In the data rows, 128 means zero.
Here are some numbered points:
[109 136 140  78 106  99 182 124 184 145 130 135 167 120 126 137 124 135
 161] 0
[136 136 208  92 110 169 141  79 111 171  81 143 182 109  79 106  58 112
 175] 1
[ 91 126 127 178 166 101 108 141 117 164 150 106  89 123 166  98 118 106
  98] 2
[150  83 106 142 118 114 162 107 100 148 150 116 168 145 158 101 121 123
 124] 3
[ 97 117  68 160 118 120  94 184 207 212 156 120 100 180 169  83 107  42
 187] 4
[118 173 153 165  90 137 176 111 117 162 185 148 121 102 154 114 121 152
 159] 5
[ 91 123  44 138  27 193 121 101  78 119 109 104 195 138 124 101 104 103
 180] 6
[115 118 131 153 132 114 142 120 123 133 146 128 133 137 142 111 133 144
 143] 7
[134  90 130 188 184  91 105 157 172 137  93 126 108 109 158 105 176 130
 126] 8
[155 121 168 108 127 139  68 173 129 122  74 194 136 135  51 145 129 136
 209] 9
[113 148 131 110 149 106 144 124 139 123 172 143 127 121 137 152 113 129
  98] 10
[155 125 133  99 104 136 141 128 148 124 132 153 130 127 108 137 139 140
 133] 11
[162 117 130 131 121 109 120 133 124  99 139 116 110 154 134 158 192 133
 107] 12
[218 103  62  65 108 104 156 117 111 100 117 107  84  93 145 135 150 117
 117] 13
[117 132  81 115 131 133 131 142 166 153 133 147 110 125 120  86 113 133
 166] 14
[124 131 120 115 112 125 132 118 148 132 135 119 161 146 122 143 111 117
 140] 15
[135 113 104 143 150  91 117 132 164 149 113 117 138 151 125 103 132 127
 135] 16
[113 148 136 141 137 117 111 133 156 125 123 132 121 137 126 107 116 124
 142] 17
[143 132  95 141 105 133 171  86 128 146 129 120 159 108 146 113 130 130
 139] 18
[115 153 107  94   0 125 202  52 219 135 149 102 255 202  73 214  29  74
 112] 19
[187  95 179 135 144 118  98 136 172 125 139 123  85 138  91  98 116  81
 154] 20
[150 107 176 158 118 114 121  96  86 166 123  82 149 135 176 145 140 124
  90] 21
[157 121 120 107 116 159  92 130  84 145  98 110 134 139 139 129 130 102
 144] 22
[133 185 119 107 141  59 123 170 207 157 164 180 128 157 151 151 126 119
 134] 23
[119 115 165 115  97  85 161 149 171 145 138 125 139 146 144 113 106 122
 121] 24
[151  22 155 162   0 144 241  67   0  20  43 100 255 110  56 158 160 171
 119] 25
[108 122 103  80 162 143 112 122 159  90 118 152  88 109 120 121 144 131
 150] 26
[112 112 117 155 133 124 155 119 120  87 130 138 172 121 112 166 130 132
 115] 27
[ 98 141 165 138  88 116 101 126 148 118 108 140 136 132 111 146 141 135
 107] 28
[104 139 107 114 130 140 136 125 107 121 116 118 145 111 133 123  86 131
 124] 29
[162 139 130 132 187 121 121 134 142 140 155 170 119 122 171 149 143 115
 143] 30
[120 123 147 117 121 123 131 139 131 122 121 125 136 133 115 139 113 132
 131] 31
[104 120 163 152 184  96 144  91 140 142 119 114 153 127 141 144 134 134
 120] 32
[119 108  64 119 116 124 121 103  79 147  98  95 158 118 153 109  67  74
 155] 33
[143 129 120 127 158 158 100 126 113 133 148 123 119 128 179 142 119  92
 118] 34
[175 106 112  99 122 181  59 144  86 133  92 126 114 147 154 113 128  85
 183] 35
[143  89 130 137  67 131 149 104  69  86  83 108 165 129  99 130 151 126
 125] 36
[133  70 104 142  83 204 113 118  43  54 101  82 166  81  98 108 171 155
 141] 37
[136 121 134 123 120 132 139 146 138 105 114 128 144 123 105 134 100 124
 131] 38
[135 123 139  99 152 120 138 117  99 140 101 113 101 110  99 123 143 137
 125] 39
[144 143 138 155 173 104 118 131 118 146 115 140 110 111 167 115 139 139
 104] 40
[138 153  97 102 136 151  90 140 113 139 187 130 144 157 168 139 115 131
 138] 41
[164  79 137 170 144 169 152 152 133 137  82 158 138 133 149  30  81 111
 177] 42
[105 134 144 112 145 161 108 144 127 153 145 125  88 118 130 127 121 139
 136] 43
[131 137 135 132 127 121 129 146 148 125 112 121 140 138 112 125 111 118
 125] 44
[109 145  97 153 104 108 134 128 127 136 139 115 156 141 180 104 133 120
 103] 45
[138 142 120 121 154 126 121 144 151 155 166 141 108 157 158 128 121 133
 126] 46
[158 132 170 124 120 104 152 161 198 135 138 175 124 153  92 106 122 128
 177] 47
[ 58 114  92 144  97 135  97 189 132 120  40 126 122 146  81  90  89 100
 137] 48
[135 102 152 122 127 105 124 129 164 121 115 123 133 155 110 125 145 124
 113] 49
[133 156 165 134 131 123 135 120  96 133 104 165 182 118  86 151 121 142
 137] 50
[104 113 168 100 112 137 123 185 126 133 126 136 157 137  85 152  91 138
 161] 51
[130 139  83  99 100 165 132 121 110 136 161  91  93  99 165 141 102 115
 126] 52
[140 177  86 123  78  92 216 126 162 113 165 137 131  91 126 174  45 110
 112] 53
[120 214 204  87 187 113 115 133 204 107 189 185 146 164  86 244  95 106
 116] 54
[118 119 134 131 189 118  90 176 169 219 205 140  51 178 178 120 152 106
  82] 55
[152 129 176 156 166  87 136 138 169 141 128 151 164 168 108 176 169 104
 133] 56
[169 168  88  50  49  88 149 149 175 141 199 115 181 129 145 112  44  96
 185] 57
[139 140 147 125 223 132  91 145 135 150 184 165  67 138 179 161 181 136
  95] 58
[149 133  57 102 155 106  72 175 128 142  97 116  56 142 185  99  81 120
 139] 59
[120 175 116  41 152 140  89 126 115 189  96 139 113 100  89 167 129 148
 128] 60
[100 111 161 161 129 117 112 158 158 135 126 117 136 158  91 132 125 103
 129] 61
[121 154 176 167 108 121 125  90 126 104 129 138 190 141 117 173 138 114
  75] 62
[110 132 118 147 146 129 142 121 133 158 163 135 142 131 163 129 106 112
 123] 63
[181 108 154 131 155 126 131 136  93  82 116 152 105 126  91 152 153 134
 122] 64
[122 128 124 137 115 138 122 127 145 141 140 125 116 139 148 128 120 119
 121] 65
[153 154  70  89  68 125 151 159 113 138  88 116 124 138 106 124  92 155
 147] 66
[113  90 239 215 154  32 199 106 163  82  97  75 206 107 133 198 190 149
  57] 67
[ 85 148 175 149 203 153 149 146 158 144 221 212 155 148 103 155 175 172
 144] 68
[115 119 110 153 143 129 146  88  82 115 159  80 140 107 171 165 146 115
  87] 69
[132 134 130 134 110 145 136 124 115 139 158 136 127 125 133 116 116 127
 131] 70
[124 107 103 127 112 121 134 122  95 142 108  96 137 124 149 115  96  95
 139] 71
[120  91  76 148  59 154 113  92 109  97  95  87 158  94 137 124 100 127
 126] 72
[ 81 200  65 128 188 142  70 113 188 121 139 134  92 129 196 102 102 141
 110] 73
[ 81 157  62 146 177 137 118 110 202 165 151 182  77 163 131 129 188 208
 103] 74
[106 126 117 139 127 144 116 129 100 128 118 130 116 129 123 140 124 130
 125] 75
[100 126  68 110 108 106 134 170  71 106  48  74 137 141 102  98 126 130
 105] 76
[123 140 137 157 169 137  98 158 109 124  87 134  88 128  92  98 148 154
 108] 77
[ 48 156  72 106 117 110 127  92 109 108 112  82 151  96 146 109  81 104
 102] 78
[114 144 159 128 130  96 148 151 149 119 125 138 153 158  92 143 138 145
 124] 79
[117 132 172 125 155 103 148 133 147 140 136 125 104  99 131 122 134 151
 116] 80
[104 119 126 156 142 103 111 146 126 120 116 133 115 134 133  80 133 137
 137] 81
[ 73 157 148 151 216 101 128 107 116 130 123  93 115  90 108 157 168 204
  34] 82
New points follow, each followed by the numbers of its three nearest points above by angle, nearest first.
[ 92 147 110 163  83 132 135 126 177 130 179 144 135 123 126 113 136 143
 126] 5 65 74
[117 133 108 118 127 117 132 109 113 114 116 117 146 117 128 132 140 132
 113] 78 69 76
[131 113 114  74 124 157 109 131 105 114  99 127 116 123 118 128 124 123
 158] 35 22 26
[ 99 163  76 113  93 150 117 123 117 131 155 127 136 130 100 117 113 121
 114] 6 78 52
[173 106  69  85 133 163  87 170 139 144  77 115  25 138 191  52  81  80
 154] 59 35 4
[131 141 151 140 115 128  97 113 137 124  81 123 123 141 123 112 132 130
 134] 28 17 77
[114 169 160  85 154 112 127 120 161 121  69 160 123 119 109 163 168 202
  82] 82 60 79
[106 130  51  97 120 198 123 161 142  90  96 135 152 154  37 155 158 141
 147] 48 6 66
[154 128 152 124 106 136 149 100 109 105 124 132 160 108 148 152 142 135
 118] 25 62 36
[128 133 114 134 159 125 106 125 123 128 148  99  71 121 169  98 141 144
  79] 2 40 58
[147 120 128 105 105 135 142 124 115 140 111 111 143 108 117 120 103 120
 136] 1 71 66
[128  94 117 113 112 176 112 125 110 167 126 121 109 108 175  87 129 140
  96] 52 65 43
[101 115 111 132 160 108 145  80  54  80 157  78 167 130 172 177 143  83
  61] 69 27 21
[143 134 116 117  58 142 103 132 133 129  76 123 148 111 111  90 143 133
 175] 6 66 72
[161 125 142 129 134 114 145 125 157 125 134 136 138 132 131 120 103 102
 161] 47 20 57
[131 124 110 154 133 115 122 124  92 104 126 100 117 124 172 120 128 117
 123] 69 71 45
[130 120 121 134 106 150 125 123  90  98 113 123 145 112 113 133 137 148
 140] 37 36 25
[138 113 132 123 115 127 154  94  98 125 117 106 142  97  93 138  91 122
 129] 25 1 36
[157 155 106 116  58 153  74 131 143  70  37 133 165 131  60  83 127 110
 154] 48 9 6
[164 169 189  81 105 135 117 142 117 154 138 121 105 114 109 141  90 112
 132] 1 60 31
[121 101 199 171 144 113 106 138 118 126 129 148 123 141 104 104 125  90
 136] 61 20 81
[122 123 104 124 143 110 110 143 142 153 131 129 110 136 157 109 101 111
 133] 59 4 46
[227  52 255  88  96  88 212 195 157 143 166 151 150  81   2 138 165 147
 130] 11 47 64
[108 153 169 114  77  75 160 103 139 118 122 125 170 108 116 140 158 144
 128] 0 67 28
[158 132 146  82 160 138 112 111 100 159 132 125 120 108 140 160 125 143
 107] 60 39 58
[130 133 163 112 115 127 141 111 128 155 114 134 116 120 130 117 117 136
 139] 1 80 5
[115 135 123 107 157 138 143 129 149 117 118 126 109 127 125 146 134 119
 151] 26 54 60
[123 135 138 127 108  91 161 118 132 129 123 106 144 112 107 141 106 143
 123] 53 0 19
[119 170 130 112 129 114 114 147 188 139 160 153 125 143 119 150 138 118
 146] 23 54 47
[100 144 132 138 161 121 136 124 121 130 129 114 113 108 132 139 153 167
  95] 82 80 40
[ 74 148 173 129 219 107 125  91  98 121 103  66  68  76 135 184 174 201
  41] 82 80 32
[164 128 116  94  87 183 149 140 118 145 135 125 113 136 138 143 125 117
 131] 52 22 11
[ 91 127 125 127 159  63 131  82 114 116 107  74 159  94 172 135 172 161
  74] 82 69 32
[139 152 116  73 180  97  93 181 164 127 160 144  87 137 103 154 140 155
 138] 23 58 46
[ 92 185 165  85 141 132 110 152 214 160  94 150 130 147  87 119  65  91
 204] 17 47 44
[129 119 105 136 144 135 110 139 101 145 143 130 113 121 140 117 119 136
 138] 59 2 41
[139 108 117 100 132 140 100 159 126  94  74 142 131 137  99 137 151 126
 151] 9 35 26
[135 131 108 118 128 129 111 144 137 136 127 114 113 124 149 114 114 126
 136] 59 4 14
[ 89 156 122 140 193 148  76 146 147 127 139 169 124 121 143 118 134 136
 131] 73 58 68
[168  77 171 145 148 149 130 134 120 160  96 151 169 119 165 123 107 110
 149] 42 1 21
[122 154 131 127 137 118 129 138 172 138 138 139 130 144 133 145 136 127
 139] 23 54 56
[155 136 141 123 120 130 145 121 116 149 124 140 158 131 107 124  98 121
 165] 1 50 57
[106 150 103 152 105 104 139 111 168 130 134 131 139 126 110 120 170 164
 133] 74 79 7
[107 154 108 152 129 133 132 137 137 118 159 116 115 121 130 113 128 141
 118] 73 74 2
[126 147 120 113 154 121 127 127 140 123 141 119  99 122 113 126 132 126
 139] 26 43 73
[128 159 164 127 154 131  93 121 141 146 139 133  95 114 156 137 133 127
  99] 58 40 55
[123 134 115 113 122 122 119 135 145 127 121 129 127 138 116 122 136 134
 126] 14 74 16
[135 134 124 119 128 135 153 132 126 121 143 141 128 133 127 151 121 127
 128] 53 10 54
[110 162 106 119 164 102 124 126 139 143 193 147 122 126 166 176 112 119
 123] 10 46 63
[145 119 131 128  98 140 126 110  92 110  97 100 133 106 124 138 124 125
 128] 36 37 72
[116 131 111 151 153 106 126 128 144 135 124 118 126 122 143 105 148 138
 137] 8 16 81
[107 129 128 145 150 109 120 145 168 139 152 127 129 137 120 132 139 155
 122] 74 68 23
[117 117 101 132 108 144 105 126 132 120 111 117 128 135 140  98 125 122
 140] 6 72 48
[ 98 132 100 141 148 101 130 120 164 130 151 130 120 128 134 130 163 136
 115] 74 73 82
[ 79  96  71 181  54 114 129 119  90 121  66  81  52  64 180  16 195 254
  64] 81 76 72
[134 122 143 124 133 170 128 128 116 115 123 138 134 150  85 160 139 134
 122] 64 9 50
[145 108 121 143 108 177 122 128  88 127 127 114 123 121 131  98 147 145
 141] 37 22 35
[139 148 119 107  93 122 163 121 135  94 115  97 198 149  91 163  78 129
 128] 19 15 38
[161 131 169 113 121 150 133 109 120 137 149 128 132 124 156 133 103  79
 144] 34 1 70
[117 112 113 163 143 122 133 102 128 137  78 108 134 114 153 106 140 140
 127] 8 32 40
[102 128 122 140 127 135 118 142 108  96 145 138 117 127 129 143 163 142
 106] 12 75 82
[ 97 100 163 182 184 115  72 160  86 120  92 119  89 101  93  92 174 188
  92] 77 82 81
[147 135 207 144 164 107 118 129 123 152 145 121  91 121 189 173 142  96
 109] 58 21 40
[111 103 104 161  53 148 123 130  95  92 143  94 158 139 118 125 146  91
 145] 6 72 36
[144 146 167  94 151 124 144 122 156 119 141 144 142 115 104 162  97 126
 157] 54 0 31
[125 120 145 124 122 141 144 147 106 116 138 140 135 135  99 127 124 128
 135] 51 31 38
[146 130  99 123 117 159 130 128 106 125 139 136 120 127 145 118 123 131
 132] 52 70 41
[155 115 173 145 145 109 120 132 153 139 140 134 133 160 139 150 144 111
 128] 56 49 20
[ 97 152  95 133 136 137 117 129 144 120 158 117 117 132 123 146 122 116
 105] 73 10 78
[152 143 165 126 129 145 112 166 134 123 100 186 142 147  90 134 134 119
 164] 9 47 50
[116 130 158 155 160 134 122 137 124 139 173 151 120 139 133 141 147 112
 125] 68 58 55
[158 112 155 108  95 108 141 130 125 112 102 104 134 123 101 151 141 119
 124] 36 25 31
[148 104 136 158 153  93 119 115 112 136 122  83 149 138 162 116 114 106
 112] 21 3 71
[135 128 123 131 148 122 122 124 120 135 136 129 126 130 148 129 126 112
 133] 34 30 63
[193 117 198  88 242 128 145  85  72 168  85 131 100  94 164 213 129 141
  89] 39 40 58
